rotation ticks, each row followed by its count of ticks
The counts run from 0 to 539.
 0.06  3.08  1.47  0.33 -2.15 -1.64  1.67 -0.82 -1.47 -0.93  0.87 -1.77 -0.45 -0.33 -0.26 -2.70 -1.50  0.90  1.55  2.15  0.41 -0.94 -0.97  0.11 -1.61 -2.16  1.11 -1.75 -0.63  1.27 -0.74  1.95 -1.05  0.66 -1.92  1.75  2.19  0.26  3.42 | 206
-2.91  3.00  1.10  1.37 -1.54 -1.11  1.97 -1.36 -2.02 -0.89  1.96 -3.28 -0.30 -1.37 -0.83 -1.82 -0.94  0.68  1.45  0.75  1.17  0.00  0.13  1.10 -2.30 -3.06 -0.57 -0.59 -0.20  0.46 -0.30  3.08 -0.44  0.61 -1.36  0.72  1.46  0.06  3.70 | 205
-1.85  1.00  0.00  1.84 -1.22  0.73 -3.00 -1.57  1.06 -0.44  0.68 -3.50 -0.29 -0.87  1.02 -0.59 -1.20  0.34  0.76  0.59 -0.54 -0.51 -1.90  3.18 -2.39 -1.28 -2.29 -0.69 -0.34  0.06 -0.05  2.58 -0.17  1.00 -2.37  2.99  1.17 -0.54  3.43 | 470
 0.60  1.08  0.79  2.21  2.71 -3.92  1.53  0.09 -0.88  2.55  1.08 -1.98 -0.77 -2.18  0.30  2.42 -0.77 -0.09  0.98  1.39 -0.54  0.35 -0.13 -0.66 -0.62 -0.02 -0.21  0.31  3.88 -0.72 -3.26 -0.53 -2.79  0.14 -0.94  0.22 -2.29 -0.79 -1.35 | 409
-0.31  2.04 -0.46 -2.89  0.15 -1.14 -2.20  1.65  0.05  4.86  1.66  0.71  0.16 -1.70 -0.59  0.22  0.20 -2.24  0.52  3.33 -1.44  0.17 -2.63  2.07  1.96 -0.86  0.48 -1.07  0.09  1.01 -0.83  0.20  0.10  1.17  0.68  2.85 -1.64  0.45 -1.90 | 324
-0.25  1.86  0.89 -0.60 -1.91 -1.44  2.59  0.18 -2.24 -1.46  0.16 -2.13 -1.13  0.66  1.87 -3.01 -1.43  0.29  0.81  0.53  0.98  0.26 -0.65  0.11 -1.66 -2.75  3.44 -2.17 -0.61  1.29  0.46  1.42 -1.94  1.73 -2.21  0.38  2.07 -1.04  3.15 | 207
 0.99 -0.17  4.33  0.92  0.05 -0.74 -0.79  0.37  1.28  2.45  0.84  0.88 -0.81  0.25 -3.06  0.01 -1.93 -0.44  0.36  3.67  1.41  2.15 -2.45  1.50 -0.67  2.41 -2.49  0.80  1.05  0.69  0.03 -0.76 -1.12 -0.29 -0.46 -2.03 -1.58  3.01 -0.23 | 92
 0.05 -0.18  0.39 -0.06 -2.07 -1.40 -1.43  1.62  2.36  3.29  0.51 -1.56  1.18 -1.61 -2.36 -0.35  0.70  1.14 -3.23  2.43  1.61  0.92  1.12  0.90  1.76  1.68  0.69 -3.35  0.12  0.61 -0.30 -2.12 -1.41  3.39 -0.47 -0.30 -0.87 -1.10 -0.09 | 299
-1.27 -2.32 -0.10 -1.08 -2.94  0.15  0.05 -2.85 -0.56 -0.76 -2.11  0.80 -0.74 -0.61  0.42 -2.52 -0.22 -0.27 -0.25  0.42  1.78  3.64 -0.18  0.54  1.16  2.46  1.07 -2.70 -0.76  1.10  1.44 -1.35 -0.21  2.35 -0.39 -3.17  3.32 -0.52  0.09 | 79
 1.17  2.66  0.08  0.89 -2.31 -1.03  1.20 -1.21  0.67 -0.52  0.42  0.45  1.69 -3.53  1.23  2.30 -0.35  0.24 -1.67  3.79 -2.02 -1.61 -0.59  1.71 -1.52 -2.49 -0.33 -4.00  1.79  1.92  1.83  0.92 -1.42  0.95  0.23 -0.87  1.29 -0.68  0.05 | 0
 1.89 -1.85  0.01  1.18 -1.14 -3.26  0.36  3.96 -0.82 -0.22 -0.07 -0.10 -0.55 -2.58  0.94 -1.01  1.35 -1.00 -0.92 -3.18  0.16  0.64  1.80  0.38  0.52 -0.42  1.17 -0.39  2.24 -1.32  1.82  1.09 -0.01  4.01 -1.32 -2.47 -1.98  1.25  1.68 | 432
-0.97  3.56 -1.07  1.33 -0.68 -2.43 -0.56 -3.01  0.20  0.89 -0.01 -0.65 -1.01 -3.91 -1.11  3.06  1.35  1.21  1.54  0.41 -1.21  0.34 -0.42  0.41 -2.45 -1.86 -1.66 -0.43  1.08  2.39 -0.46  2.77 -0.23 -0.21  2.66 -0.58  1.29 -1.49  0.14 | 187
 0.33  0.76 -0.40 -0.92 -1.74 -1.11  1.24 -0.24  1.45  2.68 -0.20  0.74 -0.99 -5.05 -1.02  0.34 -1.55 -1.70  3.12  1.03  1.26  3.05 -1.56  1.08  3.05  0.48  0.41 -0.75  0.40  0.92 -1.73 -0.39  0.05  0.70  1.79  1.75  1.31 -1.44 -0.57 | 350
-1.00 -0.55  1.21  0.97 -0.99 -0.64  3.05  2.29 -1.93  3.52  1.20 -2.25 -0.65 -2.42 -1.81 -2.11 -3.24 -0.03  1.33 -0.76  2.19  0.23  0.29  0.59 -1.62 -1.16 -1.81 -0.74  1.86  0.44 -1.53 -0.95 -0.61  0.94 -1.40 -2.07  0.60 -1.51  0.92 | 384
 0.46  2.26  2.03  0.81  0.08 -0.88 -2.17 -0.52  2.56  0.39 -0.06 -0.87 -2.74  1.22 -1.50 -0.90 -1.66  0.48 -1.68  3.07  1.26 -1.10 -2.52 -0.91  1.72  0.99  0.19 -3.91  0.08  0.60  0.76  2.28 -1.53  0.10 -0.92 -0.55 -0.61 -1.20  1.37 | 489
 0.00  1.35 -1.41  1.38 -3.12 -2.17  0.38  2.39 -1.62 -1.18  1.30 -1.54  0.07 -4.14  0.80 -1.66  2.28 -0.72 -1.07 -0.80 -1.59 -0.94 -0.63 -1.03  1.45 -0.97 -0.54 -2.82  1.89 -2.45  0.75  0.60  1.38  2.55 -1.08 -1.91  0.22  1.10  1.55 | 429
-1.16  0.12 -1.04  0.31 -2.89 -0.99 -0.48  2.87 -0.93  1.87 -1.65 -2.21  0.74 -3.76 -0.15 -1.77 -1.31 -1.13 -1.21 -3.02 -1.19  0.02 -1.91 -0.41  1.07 -0.83  1.10 -2.74  1.76  0.19  2.23  0.63  2.68  1.76  2.28 -1.14  1.34 -0.77  1.80 | 164
 0.30  1.37 -0.24  0.85 -2.33  0.79 -2.66 -0.84  0.69 -0.91 -0.56 -3.13 -0.69 -0.03  1.86 -0.69 -1.82  0.83  0.31  0.93 -0.72  0.04 -3.31  1.67 -1.23 -1.02  0.46 -1.90 -0.99  0.79 -0.93  1.23 -1.65  1.04 -3.37  3.41  1.29 -1.65  3.17 | 471
-1.92  1.07  2.35  2.98 -1.62 -2.41  3.78 -2.87 -2.32 -1.06 -0.01 -1.84 -0.22 -1.76  1.33 -0.31  0.62 -0.40  1.30  0.10 -2.19  0.27 -1.87 -1.71 -0.81 -1.61  1.21  0.69  0.40 -0.62  2.08 -0.46  2.14  0.77 -0.25 -2.31  2.84  0.74  0.14 | 396
-1.11 -0.51  1.06 -1.20 -0.03  0.54 -1.31 -1.65 -0.47 -3.41  0.86  0.07 -3.08 -1.04  1.48 -2.17 -0.23 -0.50 -1.67  0.88  0.81  0.26 -0.62  2.37  0.32  0.09  0.08  1.00 -1.37  2.67  3.42  3.16  0.16  1.15 -0.85 -1.95 -0.80  3.09  0.03 | 47
 1.55  0.72 -1.17  0.59  0.90 -3.06 -0.59  0.80  2.63  1.77  1.13 -0.07 -1.17 -2.44  1.34 -0.24 -0.71 -2.61  1.38  0.98 -0.90  1.03  0.44  1.82 -0.70  0.90 -1.23 -1.35  0.62 -3.43 -3.73 -0.99 -1.25  0.66 -3.66  1.57 -0.25 -0.11  2.11 | 247
 0.89 -1.06  2.67  0.56 -0.28 -1.83  0.23  0.67  1.38 -1.32  1.00 -0.44 -3.04 -1.00 -0.19 -1.88 -1.59 -0.98 -1.55  0.06  0.86 -2.76  1.06  0.64 -0.86  0.19 -3.54  1.55 -0.15 -1.33  1.06  0.08  0.75  2.45 -3.09 -2.52 -1.00  2.48  3.03 | 253
 0.90  1.50 -1.39 -0.49 -0.74 -2.14 -0.58 -1.78  0.05  4.51 -1.45  1.34 -0.83 -2.82 -1.82 -0.72 -1.04  0.01  1.92  0.99 -1.30 -0.11 -0.02 -0.11 -3.89  2.32 -1.01 -0.79  2.37  1.85 -1.14 -0.56 -0.01 -0.23  2.81 -0.83  1.41  1.35  0.65 | 375
-0.67  1.94  0.53  0.07 -2.77 -0.82 -2.43 -1.35  2.33 -0.60 -0.88 -0.17 -0.75 -1.21 -1.26  0.35  1.98  1.60 -0.22  1.24  0.33  1.88  1.74  2.82 -1.57 -0.16 -0.79 -0.35 -1.22  0.76  1.76  2.09 -0.66  3.99 -0.24 -1.26  1.75  0.89  3.71 | 477
-1.59  2.29 -1.23  0.86  0.51 -2.34 -0.60 -2.44 -0.45  1.19 -1.24 -1.25 -1.42 -2.86  0.25  3.09  1.30  0.98  0.49 -1.11 -0.26  2.30  0.56  0.83 -2.74 -1.54  0.38  0.96  0.36  2.59  0.04  1.79 -0.73  1.02  2.30 -2.16  0.48 -1.36 -0.31 | 186
 0.33 -1.20  0.04  2.08 -1.24 -3.78  2.44 -0.46 -1.21  3.66  0.08 -0.20 -2.96 -1.21 -0.17 -1.01 -0.76 -0.73  1.77 -2.88  0.93  1.08 -1.92 -2.83 -1.20  0.66  0.42  0.01  0.22  0.61 -2.58 -0.92  0.95  0.62 -0.97 -1.96 -0.07 -2.53 -1.49 | 380
 1.64  2.14  0.87 -1.25 -0.82 -1.08 -1.18  0.51 -0.71 -4.09 -0.29 -2.17 -0.35 -1.98  0.28  1.14 -1.73  1.30 -1.58  2.32 -0.77 -1.68 -1.30  0.48  1.36  0.00 -1.04 -0.71  2.11  1.64  0.46  0.34 -2.95  1.72 -1.46  0.65  1.65  1.26  2.59 | 445
-2.63 -2.57 -0.10  1.99 -1.32 -2.14  0.98 -1.49 -0.89  4.06 -0.44 -0.06  1.14 -1.38 -0.72 -2.05  2.06 -0.64  0.44  0.97  0.00  0.08 -0.86 -2.50  2.32  1.25 -2.16 -3.38  0.82 -1.08 -0.68  0.03  2.24  1.86  0.05 -0.11  0.95  0.33 -1.47 | 113
-1.48 -4.37  2.80  0.51  1.27 -1.86  0.06 -2.71 -2.33  1.06 -1.04 -0.92 -0.55  3.09  0.73 -0.59 -0.77 -1.09  0.38  0.69  0.56  2.75 -2.94 -0.38 -0.18  0.97  0.16 -0.29 -0.64  1.03 -0.64 -0.80 -2.18  0.70 -1.84  0.26  1.14  0.48 -2.27 | 97
-1.80  2.07 -1.73 -0.34 -2.77 -2.44 -0.64 -0.90 -0.26 -0.54  1.05 -2.03 -1.39 -2.03  1.90 -1.42  2.27 -0.91 -2.05  0.27 -0.64 -0.59  1.00  0.35  1.97 -1.65  1.75 -1.80 -2.26 -0.84  1.41  1.09  0.70  3.69 -2.34 -0.66  0.78 -1.35  0.10 | 28
 1.25  1.59 -0.65 -0.77 -1.79  0.59 -0.04 -2.14  2.66 -1.00 -0.16 -0.06 -0.36 -3.42  1.23  2.26 -1.14 -0.22 -1.12  4.78 -1.45 -0.06 -1.77  1.54 -0.06  0.29 -1.15 -2.28  0.76 -0.05  0.24 -2.41 -0.64  0.92 -2.39 -0.88  1.85 -0.46  1.42 | 265
-0.02  0.04  0.14 -1.98 -1.91 -1.34  0.20 -2.10 -2.48  2.12 -1.60  1.27 -2.34 -0.16  0.83 -2.00 -1.02 -0.54  0.92  0.44 -2.77 -2.04 -2.42 -0.65 -2.69 -0.14 -0.72 -0.10  0.34  3.14  1.93  0.03  1.42 -0.07  1.73 -1.65  2.58  1.86 -0.29 | 371
-0.04  3.25 -0.06  0.21  0.76 -2.00  0.02 -2.63  1.11  0.81 -0.90 -0.25  0.15 -2.38 -0.40 -0.82 -0.03 -0.27  1.66  2.13 -0.84  0.43  2.70  1.06 -1.99  0.54  2.20 -1.82  1.51 -0.28  0.75  2.79 -0.49  1.70  1.73  0.52  1.86  2.23  3.89 | 213
-1.13  1.68  1.26 -0.78  1.09 -0.34 -0.65  1.55 -0.75 -2.16  0.24 -4.22 -1.00 -2.76  1.11  2.28 -1.28  0.43 -1.79  0.62  0.68  0.10  0.54  2.19  0.36 -2.20 -0.39  2.21  1.81  0.32  1.02  0.15 -1.85  2.94 -3.01 -1.16 -0.25 -0.20  1.91 | 443
-1.79  1.00  0.42  0.99 -2.47  0.21 -2.49 -0.87  0.02 -1.44 -0.21 -3.17 -1.91  0.52  1.79 -1.16 -0.02  1.27 -2.07 -0.55 -0.40  0.04 -2.28  1.09 -1.68 -1.09  0.76 -0.96 -2.57  0.40  2.40  1.54  1.31  2.37 -2.79 -0.95  1.47 -0.26  3.02 | 473
-0.48  0.24  1.38 -1.99  0.84 -0.40 -0.36 -2.48  1.22 -0.61 -0.41 -1.80 -0.83  0.08 -1.69 -3.06 -0.80  0.25 -1.23  4.05  2.09 -0.70 -0.37 -0.90  0.76  2.95 -0.33 -1.13 -0.99 -0.01 -1.62 -1.57 -0.78  0.80 -0.79  2.64  0.84  2.54  3.36 | 522
-1.22 -1.34  0.04 -0.82  1.83 -2.01 -0.32  2.54 -2.46  3.20  0.10 -2.97 -0.10 -3.06  0.21  1.64 -1.62 -0.93 -0.46 -0.36  0.48  0.08 -2.10 -0.21  2.10 -1.64 -2.75 -0.56  2.38  0.87 -1.82 -0.29 -1.47  0.89 -0.16  2.36 -0.35 -1.46 -1.56 | 145
-0.20  0.50  1.15  0.82 -0.80  0.53 -0.03 -1.61  2.84  3.34  0.07  1.48  0.05 -1.60 -0.57  0.62 -1.85 -2.51  2.51  3.55 -0.74  2.75 -2.64  1.86  0.88  1.58 -0.15 -3.01  1.61 -0.79 -0.54 -0.75  0.21  0.03 -0.68 -0.18  1.31 -0.71 -0.38 | 85
-0.43  0.41 -0.06 -2.30 -1.05 -0.27 -0.32 -1.88 -2.57  2.92 -0.61 -2.10  0.14  1.05  1.03 -1.18  0.48  1.09 -0.64  3.72 -1.12  0.80 -3.59 -0.68 -1.01  0.90  1.37 -2.71 -0.31  0.54 -0.89 -4.07 -0.35  1.69 -1.73 -0.62  1.52  0.42 -0.98 | 104
-1.91  0.24  1.74  1.49  0.40 -1.11 -2.39 -1.29  3.63  2.93 -0.64  0.01 -2.82 -0.26  0.63  1.25  1.05 -1.84 -0.03 -0.19  0.23  0.73  0.89  1.20  0.38 -1.60 -0.26 -0.75 -1.02 -1.15  1.93  3.34  1.23  3.32 -0.97 -1.94 -0.77 -1.70  0.69 | 484
-1.87 -0.36  0.44  1.62 -0.67  0.49 -0.63 -2.71  3.26  3.25 -0.33  1.74  0.16 -2.71 -0.30  0.74 -0.51 -2.10  2.26  2.57 -0.57  2.48 -0.67  2.25 -0.05  1.06 -1.81 -1.37  0.69 -1.07  0.66  1.02  1.76  0.71  0.34 -1.51  0.76  0.58 -0.29 | 84
 0.02 -1.09 -0.89  0.22 -2.51 -1.21 -1.55 -2.61  1.10  2.68 -0.50 -0.50  1.89 -0.04  1.74  0.79  0.97  0.56  0.19  3.11 -1.91  0.04 -1.11  1.94 -0.46 -0.02  0.04 -3.11 -1.45  0.55 -0.79 -1.26 -0.93  3.19 -2.13  3.46  2.03 -0.86  0.22 | 291
 1.21 -2.20  1.01  0.42 -2.07 -1.39 -1.97  0.06 -0.74 -1.31  0.25 -2.35  0.50  2.08  0.28 -0.75 -0.27  1.56 -2.90  1.45  0.04  0.85 -2.99  0.85 -1.49  1.33  0.15 -2.01 -1.73  2.38  0.37 -2.35 -2.68  1.24 -2.73  0.71  0.50  1.53  0.32 | 284
